Each row is where one point has got to under a steady rotation. How many ticks took it there?
The counts run from 0 to 357.
[127 126 140 141 125 142  99  91 103 178 162 141 109 146 154 131 107 128
  96 169 123 116 101 105 130  92 109 102 133 128 134 180 136 136 132 107
 122 135 108 118 136 126 128 122 189  73  65 127 132  48 152 130 111 105
 116  83 171 148  96 126 133 134 163 119 136  99 111 138 163  91 145 112
 137 117 129]  84
[115 115 172 194 154 145 118 141  96 137 147 159  87 113 120  99 105 161
 134 132 123 118 161 140 123 111 158 160 118 127 142 101 129  85  69 112
 155 124 131 144 140 134 111  82 145 143 116 155 101 108 137 176 166 133
 158 138 131 108  67  79 140 120 106 129 138 107 146 100 120 129 119  64
 139 106 118]  39
[125 112  61 159 100 149 128 115 101 120 162 135  91 132 123 166 116 154
  91 121 127 107 157 133 112  65 118  99 105 153 144 174 148 112 124 148
 180 122 168 131 168 118 158 117 129 135 145 196 119 134 149 153 127 155
 120 154 164 121 132  90 157 174 157 128  84 151 142 145  98 169 111 172
 145 110 123]  102
[117 159 102  87  97 149 156 129 162 145 136 116 147 146 162 186 139  95
  98 121 110 166 127  99 113 101  64 141 145 110 156 184 122 158 148 129
 120 130 128  95 106 126 150 118  89  79 146 100 122 131 157 127 124 150
 103 130 130 181 140 137 124 128  96 120 118 153  89 137 164 114 139 168
 203 107 124]  162
[ 94  92 113  94 124 124 162 107 102 118  78 126 146 118 151 129  98 113
 116  97 135 167 112 149 104  97  77 150 117 119 176 138 174 208 137 156
 158 147 121  96 156 176 102 164 120 102 117 149 132 113 133 164 130 104
 130 131 158 118 137 137 117 119  73 146 156 154 138 148 131 151 146 117
 147 171 161]  310
[136 136 142 146 125 135 141 163  73 169 133 127  64 119 111 107 127 150
 193  96 117  79  80 121 135 126 123 125 123  98 137 104 143 137  89 118
 120 122 107 119 138 139 128 125 165  95  70 128  94 102  87 183 103 137
  83 159 117  88 142 175 148 117 147 139  82  91 112 108 156 172 134 117
 151 129 144]  44
[124  95 130 145 152 159  96 116  94 161 165 144 148 120 129  89 123 149
 105 153 105 153 130 166 105 103 148 151  91 107 144 136 135 106  85 126
 154 135 126 186 125 140 111 120  96 128 132 113  90 114 118 146 165 114
 188 141 160 142  69  84 119 142  87 107 187 156 151 104 141  87 117  90
 138 132 158]  257
[148 157 160 129 126 136 125 173 178 137 119 138 111 120 137 128 166  80
 168 107 133 135 168 126 137 139 160 130 159 100 117 126  97 125 112 103
  96  99  95 164 124 114 102 108 115 122 168  66 141 152  82 111 109 123
 164 130 112 145  95 164 125 100 102 122 108 110  80  84 170  98 149 146
 156  80 115]  336
[135 107 155 169 144 183 151 151 133 168 182 122 129  92 110 158 110 134
 102 118 116 123 131 146 108 109 150 167 127 124 113 109 157 110  90 138
 182 134 143 155 126 132 127  96 111 126 170 159  76 135 157 170 186 171
 153 152 120 126 115  79 113 144 107 105 152 167 147 108  90 122 124  90
 168 125 146]  36
[ 89 108  60 153 136 128  98 108  61 161 146 129 104 174 143  44 149 151
 147 140  96  97 102 145 132 131 138 118  78 137 172 194 120  96 105 162
 139 121 148 160 139 129 143 152 146 142  88 131 110 101  83 153 114 110
 147 146 186 130 120 121 155 150 148 124 112 127 157 112 147 104 138 133
 131 111 136]  325
[ 88 128 138 176 160 132 169 142  97 126 130 110  70 113 135 107 114 136
 144 113 148  72 108 155 145 139 113 128 108 169 163 124 136 136 122 120
 134 129 139 110 161 139 119  90 148 121  79 156 139  77 125 184 126 131
  92 149 148  86 127 136 174 118 176 167  71 124 145 113 110 131 127  87
 155 116 121]  173
[174 155 157 116 150 146 156 155 139 132 102 164 148 128 123 150 130 132
 132 109 116 145 177 111 103 130 129 134 233  63 159 115 102 120  71 131
  76 121 107 132 136 108 123 126 145 142 165 121 115 114 139 137 135 136
 177 121  66 115 111 132  99  93  92  93 155 118  76 121 126 160 148 139
 125 119 159]  223
[151 146 148 177 129 169 110 149 122 152 134 165 104  97 151 157 143 131
  97 161 145 137 208 117 137  59 155 103 137 123 126 125 106 126  83  53
 136 121 137 118 144 113 127  85 158 144 141 140 103  97 142 136 143 142
 137 119 108  71 102 118 137 120 141 134 117 111  81 114 151 144 100 143
  99  80 100]  300
[144 122 100 106 124  96 145  97 161  74 131 149 114 161 143 165 123  91
 156 102 118 114 150 138 141 162 108 102 119 115 173 168 107 122 128 199
 115  91 155 134 160 100 128 105 110 139 142 142 159 132 121  88  95 103
 146  92 168 128 113 174 159 130 162 139  82 126 119 138 117 152 193 175
 133 111 127]  138
[122 115 116 109 117 121 116 100  93 130 159  99 117 126 134 102 135 121
 142 131 133 115  74 135 150 125  98 128  79 135 125 132 134 209 145 151
 136 130 119 155 148 141 102 191 147  64  82  75 140  74  81 144  91  93
 111 146 155 147 143 171 103 109 131 118 152 135 131 141 156  80 146 129
 150 162 164]  197
[125 140 187 139 160 101 169 118 223  77 124 126 129 123 137 126 120 102
 157 130 141 133 164 142 157 190 151 148 121 130 103  95 134 146 137 137
 124 126 120 156 124 115 102  97  72 141 156  85 176 131 124  87 135 114
 139 123 149 168 113 129 127  93  88 148 137 139 114 134 107  91 160 110
 152 108 114]  205
[ 80 122 104 107 105 118 152 105 150 103 144 128 145 150 131 110  96 118
 128 116 105 135 102 117 103 126  88 163 123 134 148 150 154 119 133 176
 157 152 134 124 114 139 148 113 110 107 122 141 160 137 164 127 147 148
 119 142 196 210 125  90 156 131  82 157 105 150 131 144 115 140 145 126
 216 111 129]  31
[119 112 188 188 145 143 154 132 180  88 132 122  86 121 121 115 131 120
 145 108 151 117 132 160 141 146 179 124  97 142 105  93 158 135 129 107
 191 128 129 173 123 150 109  76  90 168 148 163 117 153 110 152 148 153
 126 172 169 124 125  90 122 149 104 171  95 170 118 114  65 148 130 133
 163  99 110]  318
[170 100 162 153 160 180 138  91 157 165 197 114 143 116 110 159 105 154
  97 146  96 122 107 127 107 135 126 149 135 113 111 136 148 100  92 158
 151 155 153 171 103 137 139 105 119 121 147 150 109 114 177 112 141 125
 152 109 146 163 127 102  86 154 135 101 163 168 120 135  94 109 157 110
 139 137 180]  145
[158 165 173 187 137 145 114 131 148 144 169 130 115 139 104 127 159 136
 135 144 122 110 169 136 146 123 180  93 177 106  90 129 101 110  95  84
 112 111 126 171 115 115 144 107 130 161 158 122 128 128 115 118 103 144
 144 135 142 129 126  90  82 153 155 120 113 147  79 111 125 144 132 164
 108  76 120]  78
[119 120 121 105  97 145 159 118  87 151 126 114 107 110 151 161 133 125
 133 101 133 133  87 132 128  98  80 120 114 131 176 147 147 217 145 133
 136 143 130 110 171 148 127 167 160  79  83 136  96  77 107 184  81 142
  70 158 108  76 173 175 121 134 135 121 119 158 105 148 137 133 148 139
 155 152 148]  307
[132 125 175 115 140 141 159 125 156  94  86 127 158 102 126 168  94 105
 110 109 154 167 169 124  96 107 107 146 191 118 142  97 162 180 106 121
 128 143  96 115 133 158  84 126 137  85 142 113 154 105 156 139 131 124
 151 105  99 146 116 116 125  76  63 137 170 133  89 149 105 134 143  97
 145 155 150]  92
[114 129 119 121 137  99 136  72 164  92 156 121 116 168 119  86 104 124
 166 124  97  99 102 134 140 166 111 118 113 118 129 163 128 115 137 181
 141 130 156 140 116 126 134 113  90 109 104 126 180 126 144 110 107 112
 120 107 220 196 132 117 135 140 139 147 106 147 127 152 134 147 188 154
 153 109 135]  140
[167 117 215 138 187 132 145 111 151 115 107 130 115 135  78 106 124 150
 177 103 131 100  96 139 138 179 159 117 177  85 124  86 149 139 103 138
 108 126 104 155 131 145 107 130 142 149 117 150 128 104 109 127  95 104
 158 108 123  89 110 135  95 116 131 147 149 126  82 104  95 157 165 104
 100 154 152]  3
[143 150 135 148 124 116 135 158  90 113 106 125  87 145  95 107 173 134
 177 106 147 104 144 136 160 118 163  95 162 115 121  94 103 167  93 122
 108 106 108 168 153 110  93 179 164 128 116  87 125 111  54 149  68 114
 150 164 106  85 123 147 101  86 135 113 126 121 104 109 146 138 126 149
  89 137 142]  264
[105 162 171 175 145 165 143 143 147 145 124  99 113  94 142 158 147 121
 106 135 151 121 157 142 119 134 116 162 163 171 140 121 115 158 115  81
 105 134 108 119 163 122 100 125 162 120 135  96 155  48 129 127 139 136
 115 114  87 135 116 140 137  92 138 127 138 115 100 124 118  54 128  70
 148 130 107]  20
[118 127 120 123 176 168 165 149  82 162 152 107 134 128 143 110 148 158
 125 118  89 120  84 153  91 150  97 186 135 125 163  91 141 116  73 163
 103 140 131 139 137 141 118 149 124 133 146 119  84  95 117 180 155 154
 120 180  92 133 154 136 129 125 104 122 140 159 146 100 108 118 148  80
 160 145 171]  109
[147 155 135 127 159 143 142 120 105 116 139 118 156 125  90  90 127 168
 120 133 106 129 118 113  98 132 104 156 195  96 151 128 125 130  74 150
  85 149 136 141 127 123 155 174 140 121 113 111 133  80 137 144 120 117
 168 159 105 132 159  98  64 117  98 103 178 141 104 147 106 128 138 110
 103 146 187]  220
[ 84 130  97 143 117  90 140 124 135  86  89 148 102 162 134  92 135 107
 184  86 120 122 144 156 124 130 138 119 122 120 182 153 123 101 121 161
 138  93 141 110 157 135 126 103 105 149 124 167 152 157 101 152 126 136
 133 163 178 123 104 130 188 130 119 158  57 134 105  99 130 180 156 174
 164  78 120]  248
[137 111 193 181 144 183 132 145 139 171 151 147 128 101 134 150  98 149
 100 146 136 145 151 118 113  96 172 106 151  91  95  89 142 129  96  54
 164 136 110 134  93 147 106  76 128 110 127 134  97 110 164 152 157 146
 137 127 113 115 105  86  96 133 110 132 145 131  76 128 135 141 128 108
 132 102 138]  298
[154 130 185 129 178 152 141 108 124 132 126 132 146 118  94 109 103 166
 126 128 102 137 103 118 102 138 115 147 201  82 125  91 139 141  72 134
 107 145 115 120 117 122 128 170 143 109 118 130 132  78 149 151 127 128
 156 124  98 132 131 105  74 111  91 101 190 131 104 141 110 148 157  81
 117 148 182]  221
[172 126 147 181 133 135 120 139 143  73 144 132  99  92 131 147 142 121
 115 137 149 128 212 145 156  97 184 118  81 153 106 109 109 169 110 111
 159 122 164 171 141 141  98 100  85 167 163 117 116 116  81 134 124 137
 152 162 132  93 123 117 118 139 109 117 148 168 116 122 127 108 105 160
  84 107 112]  58
[131 113 180 132 158 133 156 157  93 122 110 129 116 105  99  90 127 145
 167 105 122 129  98 133 112 134 145 167 157  75 129  61 163 140  62 133
 127 126  94 160 124 151  92 125 145 130 116 139  87 135 102 185 142 135
 155 181  89  92 116 127 124 101  76 134 152 147 117 101 119 170 141  96
 135 151 171]  112
[135 134 193 174 198 164 118 135 132 180 181 142 135 115 126 130 129 149
 102 171 109 123 150 117 121 151 134 142 143 125 121 109 121  82  65  96
  92 117 126 155 126 122 113  97 152 140 121 119 128  53 148 104 150 123
 163  73 121 127  86 112 121 112 140 101 164 108 131 108 121  82 141  49
 129 116 121]  149
[154 117 168 127 146 138 168 168 124 138 106 137 113  99 113 133 135 129
 157  88 127 126 113 157 116 136 140 152 161  73 145  87 141 127  75 161
 121 108  99 139 134 143  93 112 136 138 147 127  77 146  86 161 135 144
 157 158  74  87  95 160 124  92 102 127 136 119 106  88 112 170 151 109
 145 144 145]  113
[151 125 113  73 112 134 133 100 102 141 158  81 113 125 139 156 138 117
 131 118 118 112  96 131 139 128  89 143  97 122 142 135 131 205 153 177
 121 124 126 150 149 136 113 179 141  65 123  85 113  95  69 126 100 105
 117 137  96 130 172 203  97 117 143  95 158 161 129 129 134  92 154 145
 130 179 157]  198
[135 125 103  75  92 106 136 113 163 128 161 102 118 151 160 158 136  87
 147 114 114 127 133 110 155 125 103 131 108 114 114 176 117 163 168 158
 124 100 134 147 124 119 134 127  96  89 143  65 155 134 127  94  87 121
 117 118 151 189 133 171 137 118 135 115 105 146 110 142 154  81 160 164
 168 116 130]  271
